In the data rows, 128 means zero.
Some points, one per row:
[155 155 227 119 112  34 124 151  76 118  71  79]
[123 144  69 182 133 180 125 168 142  89 125 184]
[134 121 177 112 120  88 131 127 115 119  92  73]
[115 141 147 138 120 126 114 138 127 133 168 132]
[156  89 184  87 136  31  96 130  64 157 109  83]
[161 163 152 179 122  91 112 163  82  83  74 124]
[144 118 117 111 146 113 123 128 114 133  87 146]
[136 100 171  64 160  55 141  92 125 155 116  55]
[169 197 173 205 118  93  96 189  81  97  53 128]
[135 126 201  86 124  83 125 111 132 150 138  63]
[130 127 143 106 116 118 131 115 141 113 121 112]
[109 117 128 110 133 127 126 114 144 117 141 120]
[124 136 109 129 119 137 116 149 120 113 156 150]
[ 81  98 169  54 133 118 144  85 156 153 196  92]
[147 156 175 149 117  99 122 148 121 112 107  98]
[113 107 137  90 133 141 156  95 152 164 142 101]
[104 115  99 122 153 167 119 131 152 137 164 141]
[155 162 172 164 132  88 125 154  95  96  64 133]
[159 144 139 173 146  79  94 175  77 109  71 119]
[116 113 166  97 142 109 118 117 139 140 136  94]
[143 169 107 181 128 141 133 161 127 107  87 177]
[130 154  65 177 121 196 156 131 135 101 132 213]
[137 110 163 112 134  90 110 127 111 137 103  86]
[159 142  99 169 126 105 113 158  84 118  71 164]
[125 104 169 106 141  87 115 126 102 148 101 101]
[135 137 110 135 129 140 136 131 140 133 115 141]
[122 136 140 127 134 135 147 128 139 136 114 108]
[ 96 115 147  82 127 146 163  99 157 146 131 121]
[152 157 180 149 114  71  98 156  84 118  98 116]
[161 141 136 137 141 122 121 151  83 115  73 137]
[113 129  77 139 122 199 154 120 151 126 147 166]
Here are 10 more points, each followed by its number:
[ 57  76 185   0 121 111 172  50 236 218 251  30] 0
[153 133 137 106 135 100 134 123 110 138  94 123] 1
[132 153  66 181 112 188 132 152 171 116 142 176] 2
[157 137 212 111 118  57 136 116  94 116  83  65] 3
[154 136 104 176 119 138 140 139  88  95 111 162] 4
[147 151  79 196 117 153 115 147 125  85 122 174] 5
[121 124 120  97 117 134 136 126 156 127 166 135] 6
[134 144  95 186 124 136  69 187 102 103 116 150] 7
[133 107 100 144 141 129 121 130 115 128 102 160] 8
[116 124  86 137 132 178 144 125 149 136 181 183] 9
Which three of these numbered points are nearest to each point below, ignoring the 2 directions in which the first points spread most? Their numbers follow each, nearest first.
[112 138 207 110 129  71 123 148 147 114 129  40] > 0 2 6
[ 95 109  72 110 129 166 132 105 179 137 190 141] > 5 6 2
[160 137 128 151 123 110 124 142 110 108 106 122] > 5 4 6
[124  99 129 106 133 118 103 109 109 122 146 101] > 5 4 7
[140 138  57 195 146 158 107 164 114 106  95 189] > 8 5 1
[182 140  89 154 140 145 146 144 106 126  71 159] > 1 8 4
[ 90 100 136  90 117 141 146  91 172 172 189  97] > 2 5 9
[128 159 193 141 128  77 142 123 109 114 104  74] > 3 2 5
[206 162  49 184 137 171 156 161  91  82  61 220] > 1 4 8
[173 131 182 133 137  57 141 131  59 122  76  82] > 4 1 3
[126 111 167  81 131  91 118  97 139 144 148  68] > 5 2 6
[122 115 125 115 136 125 156 112 130 130 151 125] > 4 9 5
[118 123 123 122 123 126  89 149 123 135 142 109] > 7 5 2
[104 118  87 139 121 174  99 145 155 109 143 151] > 7 5 2
[144 137 186 151 136  58  95 149  81 134 116 102] > 9 5 6
[109 118  64 152 134 176 122 135 145 129 168 177] > 9 5 7
[100 119  52 148 120 200 146 120 166 119 158 153] > 5 2 4
[134 141  80 167 114 167 120 148 137 100 140 175] > 5 6 9
[109  86 172  72 126 106 153  77 130 178 164  85] > 4 9 1
[173 162 100 218 134 130  93 189  62  88  37 192] > 8 1 4
[146 130 207  94 132  59 114 133 108 122 104  68] > 6 3 5
[167 158 151 167 114  92 130 163 102  83  59  99] > 3 2 5
[151 167 166 171 131  90 104 176 103  95  72 107] > 2 6 5
[149 103 160  54 132  85 150 100 129 151 137  94] > 1 6 4
